B = ((4, 7, 4, 5, 4, 3, 4, 6, 4, 5, 4, 5, 4, 4, 4), (4, 4, 4, 5, 2, 5, 2, 4, 3, 6, 4, 5, 4, 6, 4), (4, 6, 2, 5, 0, 5, 3, 5, 4, 4, 2, 5, 2, 6, 4), (6, 2, 4, 4, 2, 6, 3, 2, 4, 4, 4, 3, 4, 6, 4))
B[0][0] => 4
B[2][11] => 5
B[3][9] => 4
B[1][1] => 4
B[:, 5] => [3, 5, 5, 6]
B[3] => [6, 2, 4, 4, 2, 6, 3, 2, 4, 4, 4, 3, 4, 6, 4]
B[3][7] => 2
B[:, 1] => [7, 4, 6, 2]
B[2][3] => 5
B[0] => [4, 7, 4, 5, 4, 3, 4, 6, 4, 5, 4, 5, 4, 4, 4]
B[2] => [4, 6, 2, 5, 0, 5, 3, 5, 4, 4, 2, 5, 2, 6, 4]
B[1][11] => 5
B[1][14] => 4
B[0][12] => 4
B[2][0] => 4
B[1][9] => 6
B[0][4] => 4
B[3][8] => 4
B[1][4] => 2
B[0][10] => 4
B[0][8] => 4
B[3][13] => 6
B[3][0] => 6
B[1][13] => 6
B[1][12] => 4
B[:, 8] => [4, 3, 4, 4]

A =
[[1.376, 15.866, -4.709, -2.701],
 [-12.566, -9.771, -10.221, 6.920],
 [-2.789, 0.062, 15.022, -1.487],
 [-12.852, -10.033, -11.008, 6.414],
 [0.196, -4.639, 14.561, -2.703],
 [-0.580, -4.235, 15.015, -1.930],
 [-13.502, -10.921, -10.871, 7.135],
 [3.031, 12.961, -12.942, 9.446],
 [0.132, 2.060, 1.729, 2.048],
 [-12.596, -15.163, 12.413, 13.899],
 [12.817, -2.567, 5.460, -6.095],
 [2.347, 5.222, 20.364, -1.839],
 [-12.002, -7.837, -9.326, 7.331],
 [1.695, 2.405, 4.643, 1.711],
 [2.187, 15.398, -5.434, -1.434]]
A[0][0] -> 1.376
A[0][1] -> 15.866
A[13][3] -> 1.711
A[3] -> [-12.852, -10.033, -11.008, 6.414]
A[6][0] -> -13.502
A[14][2] -> -5.434
A[4][1] -> -4.639
A[12][2] -> -9.326
A[:, 3] -> [-2.701, 6.920, -1.487, 6.414, -2.703, -1.930, 7.135, 9.446, 2.048, 13.899, -6.095, -1.839, 7.331, 1.711, -1.434]
A[2][3] -> -1.487
A[2] -> [-2.789, 0.062, 15.022, -1.487]
A[6] -> [-13.502, -10.921, -10.871, 7.135]
A[9][3] -> 13.899
A[10][1] -> -2.567
A[:, 2] -> [-4.709, -10.221, 15.022, -11.008, 14.561, 15.015, -10.871, -12.942, 1.729, 12.413, 5.460, 20.364, -9.326, 4.643, -5.434]
A[8][2] -> 1.729
A[12][1] -> -7.837
A[3][1] -> -10.033
A[1][2] -> -10.221
A[9][1] -> -15.163
A[4][3] -> -2.703
A[7][0] -> 3.031
A[12][0] -> -12.002
A[3][0] -> -12.852
A[11][3] -> -1.839
A[6][3] -> 7.135
A[13][0] -> 1.695
A[8] -> [0.132, 2.060, 1.729, 2.048]
A[4][0] -> 0.196
A[0] -> [1.376, 15.866, -4.709, -2.701]
A[11] -> [2.347, 5.222, 20.364, -1.839]
A[:, 0] -> [1.376, -12.566, -2.789, -12.852, 0.196, -0.580, -13.502, 3.031, 0.132, -12.596, 12.817, 2.347, -12.002, 1.695, 2.187]
A[:, 1] -> [15.866, -9.771, 0.062, -10.033, -4.639, -4.235, -10.921, 12.961, 2.060, -15.163, -2.567, 5.222, -7.837, 2.405, 15.398]
A[8][1] -> 2.060

data =
[[-19  -2 -15  -4]
 [ 22  -6  20   9]
 [-21   0  27   3]
 [ -7  -2 -24  10]
 [ -5  -2 -33   6]
 [ 23   6  -2 -16]
 [ 13   4   0  -2]
 [ -6   1 -17   8]
 [ 11   3  -4   6]
 [ -2  -5 -42   3]]
data[0][-4]: -19
data[-8][2]: 27
data[-10][3]: -4
data[9][-4]: -2
data[-7][1]: -2
data[8][-1]: 6
data[:, -2]: [-15, 20, 27, -24, -33, -2, 0, -17, -4, -42]
data[:, -1]: [-4, 9, 3, 10, 6, -16, -2, 8, 6, 3]
data[-4][-1]: -2
data[-4][-2]: 0
data[9]: [-2, -5, -42, 3]
data[5][1]: 6
data[-5][0]: 23
data[:, 1]: [-2, -6, 0, -2, -2, 6, 4, 1, 3, -5]
data[0]: [-19, -2, -15, -4]
data[7][2]: -17
data[8][-4]: 11
data[-9][0]: 22

arr = 564  780  218  715  660  771  842  578  665
arr[-9] = 564
arr[-7] = 218
arr[-4] = 771
arr[-2] = 578
